In the rows, zero is written as 128.
A single turn carries every row of the set below to another of its rows. Some are shown first; where does it send the rows asked next?
Dop: [126 153 130 136 121 105 106 120  91 155 106 130 110 104 104 126]
Tov: [100 129 100 137 128 140 153 133 161 139  99 107 114 156 133 129]
Gemar: [143 128 128 120  91 113  89 138 109 125 136 104 135 125  92 153]
bevir: [162 125 137 157 127 153  97 116 135  99 153 103 116 142 114 118]
retin: [115 145 138 141 124 115 119 105  89 153 112 134 106 107 109 116]
fazi: [123 133 106 122 146 137 144 158 169 104 126 102 107 144 122 128]
maki: [116 146 128 133 117 105 115 113  91 154 105 134 121 104 110 132]
kevu: [126 145 139 162 140 152 111  99 124 127 140 114  90 128 130  96]
pep: [124 124  98 115 138 137 139 162 167 111 125 119 106 151 127 135]
koru: [115 147 129 132 117 104 111 105  99 145 107 135 128 106  99 121]
tene: [149 133 137 153 123 157  88 119 124 111 158  89 105 146 118 124]
fiv: [155 123 138 149 123 153  91 127 140 104 152  86 108 144 120 125]
kigal: [137 122 102 116 129 119 149 153 145 117 155 126 119 145 102 168]
lole: [103 138 106 148 133 132 164 126 155 143  96  99 118 148 127 128]
Basun: [129 149 133 159 150 137 115  94 129 129 128 133  98 117 125  97]
Zulug: [113 132 104 143 121 132 163 130 134 156 119 127 130 142 104 176]
tar: [147 134 133 127  88 115  97 139  91 127 126 117 131 120  92 141]
Zak: [127 111  98 114 123 123 145 159 139 129 143 125 123 148 106 171]
Bopip: [117 136 107 125 149 151 140 161 169 109 123 109 110 141 117 141]
samod: [117 148 126 136 119 101 115 108 100 162 111 135 113 103 106 132]
bam: [160 128 137 155 120 156  94 122 132 105 160  96 113 145 120 131]
pum: [100 140 108 149 139 148 158 133 156 144  94 106 118 142 122 140]
Zel: [103 131  98 147 138 141 156 133 160 145 105 110 111 149 136 129]
kise: [149 128 128 127  89 122  92 139 102 118 135 105 140 128 100 153]
vaf: [127 118 100 126 141 144 139 163 167 112 129 107 110 152 126 138]
reped: [146 141 127 130  88 122  82 137 102 126 133  99 132 130  97 145]
Lape: [155 129 133 152 125 159  94 124 136 101 157  96 110 142 127 124]
bamis: [129 127 103 120 131 136 145 157 147 121 148 129 122 142  99 178]
sani: [117 128 103 142 116 115 168 122 130 155 125 122 130 147 107 169]
teza: [130 143 136 165 151 141 116  97 133 143 127 117  87 122 134 104]
mufu: [129 144 140 160 155 141 110 102 113 140 131 119  84 122 126 106]
zaver: [132 111  99 117 125 123 150 151 141 128 143 137 115 152 110 168]
tinu: [158 134 133 147 104 152  89 131 127 102 155  96 114 141 114 121]
sirum: [146 124 135 130  93 121  94 127 105 113 131 106 147 131  88 144]
roz: [103 123  97 135 121 121 162 127 132 162 119 128 124 145 114 161]
Lud: [113 152 132 132 122 106 112 113  96 151 102 130 117 102 109 124]
zazas: [127 149 136 157 155 143 113 101 126 131 135 125  88 119 133 103]
bemeb: [108 116 102 138 117 126 165 123 134 155 117 126 123 157 117 162]
sugir: [145 132 133 131  87 119  93 135 101 125 127 102 142 128  95 151]
begir: [122 146 134 158 153 143 117  97 123 137 126 124  91 118 138 103]

kigal goes to fazi
zaver goes to pep
fiv goes to teza
Now find these:
vaf goes to Zel
Zulug goes to bamis
Lape goes to begir
Basun goes to koru
kevu goes to retin
Lud goes to sugir
Dop goes to reped

A single turn carries every row of the set below to another of its rows. Some are shown first; where does it send the rows asked next?
Kemi: [114 100 158 159 106 109 110 138 144 116 116  95 139 133  85 134 119 140
 124 128 207  78 133 119 144  98  88 121 125 145  86]
kem: [134 142 135 143 102 120 135 106 134 144 110 112 145 131 124 125  78 112
  98 134 136 132 157 180 137 142 117 194 153 173 101]
Dima: [115 150 158 153 112 108 136 109 106 169 127  63 130 107  83 122 115 132
 120 130 123 104 150 140 170 144 126 137 150 135  93]
bok: [143 120 145 161 115 106 152 114 174 127  80  87 127  96 123 126 106 141
 115 173 182 101 128 179 128 120 115 116 160 149 130]
Pelim: [105 148 157 146 118 101 134 122  87 170 124  68 123 112  81 117 112 127
 125 129 132 104 150 138 168 144 117 137 153 138 105]
zis: [106 152 164 151 107 109 123 125  98 174 126  64 129 109  87 119 104 129
 124 140 130 110 154 139 170 144 108 136 149 136  98]
fav: [106 145 167 157 112 103 134 116 101 168 114  64 116 109  85 119 109 134
 122 146 130 103 155 125 171 137 119 135 147 131  99]
ludez: [114 103 171 165 121 109 112 136 136 122 113  94 146 144  85 144 118 139
 124 131 197  76 128 113 149 103  96 122 128 148  82]
gona: [118 100 137 121 132 131 124  89 135 136  78  78 117 158  96 154 106 140
 115 143 200  90 165 207 108 124  94 146 104 146 103]
lasur: [109  85 167 162 112 105 109 135 141 123 111  86 148 139  80 139 121 151
 122 129 206  80 129 125 138 108  83 138 127 153  85]
leso: [137 145 138 129 113 129 141  98 147 140 107 125 145 127 120 134  89 115
  96 130 145 124 153 189 140 137 106 196 162 167 103]
tum: [128 147 151 137 110 122 131  95 132 144 107 121 140 127 122 141  83 105
  93 123 141 127 165 186 143 132 117 193 155 167  94]
Teful: [130 140 160 161 150 108 157 110 153 105  80 122 141 103  82 110 129 122
 123 138 171  94 149 157 130 127 123 121 137 143 138]
zigag: [122  95 162 159 121 106 120 129 138 121 110 105 137 133  79 137 121 140
 123 127 212  80 121 115 151 107  88 126 132 148  82]
nuf: [107 145 162 147 120  97 139 110 100 169 108  68 121 100  88 132 112 116
 126 143 128  99 150 132 175 142 114 138 153 135  96]
zuked: [ 93 129 155 157 125 105 156  76 151 130 104 108 161  74  99 104 120 138
 134 126 185  94 149 180 132 154 128 138 134 145  96]
zosas: [117 144 158 162 112 100 142 124  97 171 127  60 128 113  80 120 118 124
 114 139 140  98 153 135 177 140 110 131 147 133 102]
Fotu: [117  93 176 156 116 106 108 132 136 123 113  92 131 134  82 154 117 134
 122 132 211  87 131 124 142  98  82 129 127 151  83]
peta: [128 145 135 133 100 126 136 101 138 136 110 114 149 126 120 126  86 113
  93 127 145 135 159 191 141 126 113 196 161 156 106]
zot: [110 100 169 152 105 107 111 140 121 124 115  95 142 138  80 146 122 139
 129 120 199  83 132 119 149  97  85 130 123 150  84]
les: [102 152 152 153 104 107 134 120 103 167 119  66 132  98  83 116 109 129
 109 138 121  96 143 141 169 136 121 131 153 143 101]
kek: [121 108 134 118 132 126 113 106 125 136  93  76 116 164 102 139 105 152
 116 142 196  86 159 210 103 121  92 151 102 144 115]
suvuz: [126 140 155 158 161  97 152 100 153 104  77 108 136 105  82 118 130 132
 116 131 171  94 135 163 129 129 132 128 136 149 138]
nemi: [112 101 138 115 122 126 124  90 136 139  92  80 120 163  97 147  97 152
 124 145 189  98 167 208 100 122 102 154 105 139 107]
rume: [117 132 147 137 114  83 175  87 152 131 125 106 126  98 110 118 117 141
 106 146 198  94 122 205 135 134  86 135 161 140 102]
kefe: [132 102 136 117 128 120 119  99 136 133  89  68 126 166 105 148 110 151
 122 148 202  95 159 195 100 119 104 151 101 134 110]
vap: [111 149 158 152 110  99 142 106 101 172 113  62 134 101  88 123 111 129
 124 147 130  94 145 136 167 152 123 131 154 135 102]
Gikol: [126 137 154 122 111 130 135  94 144 144 101 119 137 127 122 131  80 119
  94 139 139 121 164 186 145 138 109 198 154 169 100]
sig: [113  82 171 150 114 106 119 127 133 127 104 100 127 132  76 140 107 141
 122 134 204  86 125 113 148 108  92 123 128 151  81]
Devop: [112 105 162 154 117 101 105 138 136 131 113  94 137 132  89 131 124 138
 124 126 206  70 127 119 150 102  87 119 125 153  86]
Migav: [116 102 137 120 123 122 106 100 123 137  85  78 129 168 101 143  97 151
 119 136 196  97 164 199  98 121  97 149 103 135 114]
tudi: [125 140 140 129 102 131 130 109 128 140 112 111 148 121 135 134  80 115
 100 131 149 124 164 187 138 133 109 200 155 173 102]
Patop: [118 113 137 117 124 118 118  94 136 133  93  72 134 166 100 139 104 140
 123 145 205  97 161 209  98 125 100 148 101 143 122]
mil: [104 156 161 159 111  98 129 115 103 167 122  62 130 102  81 119 110 126
 114 134 130 101 138 139 166 143 118 131 144 134 108]
vikug: [122 102 134 122 130 130 127  89 135 135  83  69 134 153  95 146 105 150
 122 153 201  89 158 204  98 132 101 145 104 141 115]
pinob: [133 147 137 134 103 133 126  99 124 135 111 110 136 131 126 136  79 116
  91 127 144 130 162 188 138 125 103 197 145 168 103]
fugab: [113  88 165 164 108 114 107 140 122 121 106  92 141 131  84 140 113 142
 122 122 204  81 129 122 146  99  93 126 131 158  88]
vafu: [115 101 129 112 127 121 120  97 129 126  89  73 134 160 105 136 103 144
 123 149 209  92 166 198 101 116 100 150 105 145 116]
dutal: [128 140 133 126 115 129 131 100 133 146 107 111 146 124 115 127  85 109
  93 126 149 139 153 197 137 128 112 195 156 167 110]
depel: [138 122 157 158 106  95 153 113 163 130  69  83 127 103 116 126 121 140
 119 172 185 107 123 180 119 125 105 119 157 152 137]
Non: [ 92 119 154 151 128 105 164  84 156 131 104 108 169  82 102 112 120 142
 130 126 193  92 154 177 141 143 138 136 151 140  99]
govoz: [118 142 151 132 123  80 178  96 156 134 127  95 124 103 107 121 124 138
 114 152 199  96 119 203 141 141  99 133 153 156 100]
goge: [128 140 138 130 112 129 140  94 138 141 118 108 147 135 126 142  78 116
  90 131 150 135 155 190 131 135 110 196 158 164  98]
Pived: [128 103 124 121 132 119 119  94 133 134  96  80 131 162 101 149 101 140
 122 137 186  86 167 211  98 123  97 158 103 136 118]

rume goes to zuked
peta goes to mil
tudi goes to Pelim
Now find these:
goge goes to Dima
govoz goes to Non
Devop goes to vafu
Gikol goes to nuf
zis goes to zot
tum goes to fav
leso goes to vap
Pived goes to kem

A single turn carries every row of the set below to another of its rows. Some are shown first; where does it send the rows asked next?
dera: [125 148 195 108 133 129 139 113 123 115 165 118 162 146]
Loke: [110 187 178  66 152 122 130 108 127  88 139  92 110  84]
ver: [125 153 190 101 138 137 127 128 128 109 158 125 161 158]
kove: [ 98 142 150  75 145 125 125 140 144 120 143  79  97  91]
nid: [ 82 154 145 104 148 107 120 121 164 126 160  79 124  98]
pes: [ 96 142 143 107 150  91 137 112 123 138 167 122 114 126]
fovok: [114 188 180  95 152 134 147 128  96  84 149 122 136  95]
ged: [ 98 202 160  70 147 145 131 121 127 103 151  78 147 169]
mafil: [120 182 127  88 141 123 158 110 101 123 176 108 116 106]
sofut: [107 194 174  66 147 126 132 109 134  82 142  91 111  88]
gatef: [ 85 199 175  73 128 131 127 127 114  76 147  83 107 116]
Dukuz: [103 182 146 114 155 116 121 141  97 130 148 100 108 161]
Dedit: [ 81 163 153 105 151 104 119 111 157 109 162  72 131  93]
suko: [ 99 190 157  68 152 147 133 121 133  90 155  87 151 170]
bosi: [ 77 185 180  86 117 114 174 130 130 116 127  97 132 122]
mive: [119 154 197 105 136 138 130 130 127 106 159 117 161 157]
bar: [107 159 169  68 120 116 106 146 123 103 192  83 121 118]
pov: [113 158 124  89 122 113 149 126 151 132 167 128 141 117]
mun: [116 192 172  58 143 135 133 109 122  92 136  94 116  87]
Bupig: [103 197 159  60 146 149 136 115 126  99 145  76 133 164]
leka: [ 87 152 195 110 163 139 123 143 139 111 154 126 152 111]
vot: [ 86 150 149 101 142 107 127 123 164 124 155  76 123  92]
Fegi: [106 152 188  96 147 122 123 159 127 143 159 114  94 132]
vifik: [127 157 200 109 141 130 138 129 127 116 161 123 160 147]
mipa: [ 93 172 171 114 133 147 120 128 121 125 149  75  81 133]
vaba: [ 77 149 157 104 153 115 121 113 155 118 160  73 123  95]
Bizuf: [137 191 152 125 144 148 134 132 158  96 152  92 120 135]
batul: [116 200 183  97 130 149 142 120 121 120 129  90 130 166]
muf: [111 159 123  94 132 112 155 126 142 129 176 134 132 123]
luvi: [ 89 177 180  87 152 117 115  86 138 120 167 141 117 141]
libuf: [ 97 192 176  91 137 143 112 143 114 115 128 135 100 131]
Vol: [106 198 165  67 148 148 135 106 128 100 143  80 138 167]
nuget: [107 192 142  82 141 148 144 117 133 148 179  84 128 157]
dipa: [ 80 167 143  97 139 120 150 153 111 104 149 115  85 122]
zigum: [112 151 130  97 124 102 150 121 133 131 175 131 141 127]
Gure: [122 170 166 114 145 129 118 142 140 115 161 145 137 158]
simip: [122 192 177  54 150 131 141 103 133  97 136  91 118  94]
Zazof: [118 157 133 100 121 108 154 122 134 132 170 137 137 127]
Peda: [ 69 168 173  83 154 149 115 134 158 139 161  73 134 124]
Nunab: [114 134 132  82 166 125 132 123 114 125 122  99 137 128]

Bupig goes to mive
nuget goes to leka
luvi goes to Nunab
Now find these:
Vol goes to ver
dipa goes to mipa
suko goes to dera
vifik goes to muf
Gure goes to pes

